[[120 105 135  83 148 102 197 198  94 163 173 214 159]
 [136 113  84  44 186  67  61  54  45  49  78 152  76]
 [ 72  52 178 133 132  92 108 141 130 173 180  57  43]
 [100 141  48 117  51 128  88  54 113  47  50 116 182]
 [ 65  67  67  78  47  68 134  84  75  56  79 133 193]
 [ 42  44 128  67  71  62 187 175  72 126 153 177 194]
 [104  76 200 166 159 134 101 156 160 187 195  55  46]
 [213 210 127 182 185 197  66  80 171 128  98  78  53]]
The top-right entry: 159
Find the entry in the top-left corner.
120
Find the largest entry in the first row.
214
Find the entry directly above 50.
180
The 2nd entry on the diagonal from the top-right corner -> 152
The 2nd entry on the main diagonal: 113
The last entry of the smallest entry's row: 194
The entry in the bottom-left corner: 213
Find the smallest entry in the first row.
83
Find the last entry, reading row by row.
53
Find the second smallest entry.
43
The 4th-last entry, reading row by row: 128
Find the entry directly below 75.
72
Find the entry directly below 163.
49
Find the smallest entry in the first column.
42
Find the fifth-last entry, reading row by row.
171
The second entry from the end, reading row by row -> 78
Find the 3rd largest entry.
210
Find the entry directly above 65.
100
Find the fifth entry, reading row by row.
148
The entry directly below the smallest entry -> 104
The 3rd entry on the main diagonal: 178
The entry directly above 43 is 76
Find the entry directly above the smallest entry.
65
The entry just right of 94 -> 163
The entry directly above 130: 45
Find the entry directly above 177.
133

 94   71   53   84  204  105  204   66   89  198   76  111   81  130   77
 55  107   53   90  122  116  206  185  156  152   93  105  179  154  193
173  147   71  147  115   77  187  191  156  107   83   77  192  197  168
175  114  157  200   55  124  186  111   94   98  120  162   60  192  169
158  157  196  177  109  122  180  136   76   75  152   60  130  206  189
120   52   99  138   65  172  103  119  203   97  153  202   53  105  204
126   87  139  112  139   98  166  169   94  158  173  123  162  189   93
170   73  110  193   76   72  166  192  142   65  193  116   59   74  149
 81   98   61  177  100  105  183   74   79   73  162  181  143  124   83
141  205  106   82   85  136   70   91  152   86  196  186  159  106  140
188  174  187  107   94  157  197   59  113  136  179  141  167  138  107
 82  125   85   98   66   89  101   60  160  176   79   61  128  182  111
126  160   70  176  108  198   88   52   84   79   71  188  179   62  110
 86   89  133   65  198  187  199  106   86   72  153  111   84  193  145
157  142  128  195  170  189  145  197   72   66   63   65   94   88  120
201  196  201   89   94   85  132  152  198  153  137   56   87  125  118
The first entry in reading order -> 94
Which number is the last entry, reading row by row?
Answer: 118
Which number is the 3rd-last entry, reading row by row?
Answer: 87
The entry in the bottom-left corner -> 201
The entry directly above 114 -> 147
The 2nd entry on the main diagonal: 107
The smallest entry in the last column -> 77
The entry directly below 172: 98
Which number is the 4th entry in reading order?
Answer: 84
Which number is the smallest entry in the first row?
Answer: 53
Which number is the third entry on the diagonal from the top-right corner?
Answer: 192
Which number is the smallest entry in the last row?
Answer: 56
Which number is the second-last entry, reading row by row?
Answer: 125
The entry directly above 200: 147

array([[138, 122, 122, 126, 136, 137, 141, 138, 127, 128, 126, 139, 187,
        197, 224, 196],
       [123, 136, 136, 140, 129, 135, 141, 146, 128, 125, 149, 120, 122,
        121, 151, 208],
       [136, 127, 121, 125, 133, 142, 149, 132, 125, 130, 120, 202, 196,
        189, 217, 202],
       [136, 125, 121, 128, 132, 138, 141, 144, 128, 124, 131, 128, 157,
        195, 219, 196],
       [123, 131, 199, 190, 196, 191, 185, 187, 204, 203, 195, 197, 207,
        203, 180, 209],
       [134, 129, 122, 191, 199, 193, 187, 184, 204, 191, 193, 196, 205,
        210, 180, 211],
       [136, 131, 122, 117, 126, 133, 138, 122, 122, 135, 183, 203, 189,
        192, 211, 196],
       [125, 164, 195, 185, 198, 194, 186, 187, 207, 206, 195, 200, 214,
        198, 181, 210],
       [137, 121, 122, 129, 134, 136, 140, 140, 128, 127, 127, 134, 183,
        198, 223, 195]])
Report the first entry in reading order.
A: 138
Report the smallest entry.
A: 117
Report the entry just right of 200.
A: 214
Report the 3rd largest entry.
A: 219
Report the fourth entry in reading order.
A: 126
Report the entry just right of the largest entry.
A: 196
The third entry in reading order: 122
Report the entry just left of 151.
A: 121
